In the data rows, zero lies at 4.5, halfway between 4 and 5.
Here are some points, each followed by its number:
  2  4  5  4  3  4  7  6  7  4  5  3  4  3  1  3  7  5  2  5  3  4 0
  5  5  3  5  1  2  3  2  2  3  7  7  7  7  7  5  8  5  4  6  2  9 1
  6  7  6  3  3  1  4  4  9  6  5  2  1  3  0  4  5  5  8  6  5  3 2
  8  9  3  0  9  2  1  5  1  2  0  7  3  3  5  4  8  2  8  3  8  0 3
  4  3  5  3  2  6  4  5  6  5  5  5  5  6  6  5  6  4  3  4  4  5 4
  4  2  4  4  5  6  5  5  4  6  4  5  6  3  6  3  5  4  3  4  5  4 5
  4  4  4  7  2  3  5  3  2  5  4  6  9  8  6  5  4  5  6  4  3  9 6
  5  3  5  3  8  4  5  4  3  4  5  3  1  5  7  4  3  3  0  3  6  5 7
  4  5  7  3  8  2  6  5  5  1  5  4  3  4  4  4  4  4  5  4  7  3 8
  4  5  6  0  5  5  4  7  5  3  4  4  1  5  3  4  7  4  2  4  5  4 9
  4  2  7  3  3  4  6  3  9  6  3  2  6  5  3  5  3  3  2  3  3  0 10
  5  2  1  5  8  9  2  5  0  5  4  6  6  1  8  5  3  3  2  3  6  3 11
  4  4  3  4  1  3  4  5  3  3  8  9  5  5  8  5  7  4  3  6  3  5 12
  4  4  4  4  4  4  5  5  5  4  5  4  5  6  7  3  8  4  3  4  5  4 13
  5  3  2  5  4  7  3  5  3  6  5  5  5  0  4  5  4  5  4  5  3  4 14
  6  5  4  5  6  7  3  5  6  6  3  4  7  1  0  6  1  6  7  3  3  3 15
  4  4  4  5  5  5  6  5  4  4  4  5  6  4  5  4  5  4  4  4  6  5 16
  6  4  6  4  3  3  7  5  6  6  5  4  5  4  1  6  2  4  4  3  4  4 17
  4  6  2  3  4  7  1  5  2  4  4  6  5  6  6  5  6  5  6  6  5  5 18
  7  4  5  5  2  2  4  4  2  3  5  5  7  7  5  5  4  3  4  2  3  7 19
  6  3  2  6  9  3  3  3  0  3  5  3  0  8  9  5  1  2  0  3  4  5 20
  5  6  5  5  9  9  1  6  2  2  5  4  9  5  1  7  2  6  9  2  5  6 21
  4  4  6  5  2  4  4  2  9  6  4  5  4  5  1  4  4  5  7  6  5  5 22
  4  3  4  6  3  5  5  4  3  5  4  5  5  4  6  4  4  5  4  5  4  6 23
  4  2  6  4  3  6  6  4  8  5  3  3  6  6  3  5  3  4  4  4  3  3 24
  3  4  5  6  3  5  6  4  6  6  5  4  4  5  4  4  5  6  5  6  4  5 25
  4  6  2  3  4  7  1  5  5  6  2  7  4  6  5  5  6  5  7  6  5  3 26
  3  4  4  7  3  4  5  2  6  5  4  4  5  5  5  4  5  5  6  5  4  6 27
  7  9  6  0  9  0  4  5  6  0  0  8  2  3  1  4  6  2  8  2  9  0 28
  3  3  6  4  2  5  4  5  4  4  5  6  4  4  2  5  4  5  4  5  3  8 29
  4  4  5  6  3  4  7  6  5  4  5  4  5  4  3  4  4  4  4  4  5  5 30
  4  4  5  6  2  3  4  3  5  4  4  5  8  6  2  6  3  5  5  4  2  6 31
  4  5  5  6  3  1  5  2  6  5  6  4  3  4  3  3  6  6  3  6  2  7 32
New points follow, each followed by the numbers of its three nearest points above, smallest number first.
  5  5  6  3  7  5  3  6  1  2  7  6  4  5  2  5  4  6  4  4  5  9 16 23 29
  5  2  3  2  9  9  4  6  3  4  5  4  4  2  7  4  2  3  0  2  7  0 5 7 11
  4  2  4  6  2  6  5  3  2  7  4  6  7  3  6  5  4  5  6  4  5  6 5 16 23
  4  5  5  2  2  5  4  5  5  4  6  5  4  6  4  5  7  4  3  5  3  6 4 13 29
  4  0  5  0  9  9  3  5  3  5  4  3  0  5  8  5  0  1  0  2  7  1 7 11 20
  4  5  5  0  5  7  3  7  7  4  5  3  2  5  6  3  9  2  1  4  6  2 4 9 13
  4  3  6  1  2  6  4  5  6  5  6  5  4  6  5  5  7  4  1  6  4  5 4 9 13
  4  4  6  4  5  6  6  5  6  5  4  3  7  4  3  5  3  4  6  3  4  3 17 24 30
  6  4  4  3  9  4  5  5  1  3  6  2  1  5  9  4  2  1  0  2  8  2 7 8 20
  6  4  5  7  3  1  5  3  5  5  3  4  7  7  3  6  2  4  4  3  2  6 17 19 31
  2  5  5  6  3  5  6  6  8  5  4  3  3  5  4  3  6  5  5  5  5  3 0 25 30
  5  5  4  7  3  4  6  4  2  4  5  5  6  5  5  4  5  6  6  5  3  7 6 23 27
  6  4  1  5  8  8  2  5  0  4  5  7  6  1  6  5  4  5  2  5  5  5 5 11 14
  6  3  3  2  7  9  3  6  8  8  3  4  4  0  0  5  1  6  5  4  4  0 14 15 24
  3  5  5  4  3  5  4  5  4  4  4  5  4  6  3  4  5  5  4  6  4  7 23 25 29
  4  6  3  4  4  6  3  4  7  6  3  5  3  5  2  5  5  5  7  6  4  2 22 25 26
  5  7  6  5  8  3  8  6  4  3  6  2  3  5  5  4  5  5  5  4  6  3 8 16 30
  4  7  3  8  3  3  5  3  5  5  4  5  5  7  6  3  5  7  8  6  4  6 23 25 27
  4  4  6  1  4  5  5  6  5  4  4  4  3  5  3  5  5  4  3  5  6  5 4 9 16
  3  0  4  1  3  8  1  5  3  6  4  4  2  0  6  6  4  4  0  6  3  4 4 5 14
  6  7  6  6  4  0  5  3  5  4  5  3  3  5  4  3  5  5  6  4  5  8 27 30 32
  4  3  2  3  9  8  2  6  0  4  5  6  2  2  6  5  3  3  0  4  5  3 7 11 14
  7  9  3  0  8  4  0  6  2  3  0  8  3  5  4  5  7  4  7  4  7  3 3 18 26
  9  7  8  3  9  1  8  8  5  3  8  0  2  6  4  5  0  3  4  1  9  1 7 8 17
  7  6  7  5  4  2  7  5  5  5  7  3  3  6  1  6  1  5  4  3  3  5 17 30 31
  5  4  4  7  2  3  3  3  0  4  6  6  5  2  7  5  4  6  5  7  2  8 1 12 23
  9  7  8  3  8  0  5  3  8  4  6  0  1  4  5  2  4  2  5  2  9  5 2 7 8
  7  6  7  2  7  2  6  6  3  3  5  4  2  5  4  5  5  4  4  4  8  4 7 8 9
  6  6  5  2  7  2  5  5  4  3  2  5  4  4  5  4  6  3  5  4  8  1 8 13 16
  6  7  7  0  7  6  3  6  6  2  4  2  1  5  6  4  9  3  3  3  7  2 8 9 13
  3  5  4  6  2  4  5  5  3  4  4  5  5  5  5  4  5  5  5  5  4  7 16 23 27
  2  0  4  3  6  8  4  5  4  6  4  4  4  4  7  4  4  3  0  4  6  4 4 5 7
  5  7  4  4  5  4  3  5  0  3  3  6  5  6  5  5  6  5  6  5  5  8 16 18 23
  7  4  7  3  8  1  4  2  7  3  5  1  1  7  5  3  4  2  2  3  7  7 7 8 9
  6  3  2  4  5  7  4  6  6  7  6  4  4  0  2  5  3  5  4  5  3  1 5 14 15
  5  5  3  4  9  7  3  5  0  4  5  6  6  2  5  5  3  4  4  3  7  5 5 11 16
  8  6  7  4  6  0  6  5  4  3  5  2  3  5  5  4  4  3  6  3  8  4 8 16 30
  5  6  1  5  3  6  3  5  5  6  4  6  4  4  7  5  5  5  6  6  5  1 14 18 26
  6  3  4  6  6  8  4  5  7  7  1  4  9  3  1  7  0  5  8  3  5  2 15 17 24
  5  3  6  4  9  5  6  4  5  4  4  2  1  5  8  4  3  2  1  2  7  2 5 7 8
  5  6  4  5  2  2  5  5  5  5  6  5  3  3  5  5  6  5  5  7  4  3 25 30 32
  4  5  5  5  3  4  6  4  5  6  4  4  4  4  4  4  5  5  5  5  4  4 25 27 30
  6  3  6  6  5  2  2  4  0  2  9  5  3  3  9  7  2  7  7  7  4  9 1 12 23
  6  7  6  3  9  9  2  6  2  2  7  4  7  3  2  6  3  5  6  2  6  4 15 16 21
  3  3  5  5  3  5  6  4  7  5  3  4  7  5  4  4  4  4  4  4  5  3 16 24 30
  3  4  3  2  1  6  3  5  6  5  7  6  3  4  5  5  8  5  2  7  3  4 4 12 13
  4  6  3  5  2  5  3  5  3  4  4  6  5  6  5  4  7  5  6  6  3  5 18 23 26
  3  6  4  6  5  3  4  1  9  4  3  7  5  5  0  3  5  3  8  5  4  4 22 27 31
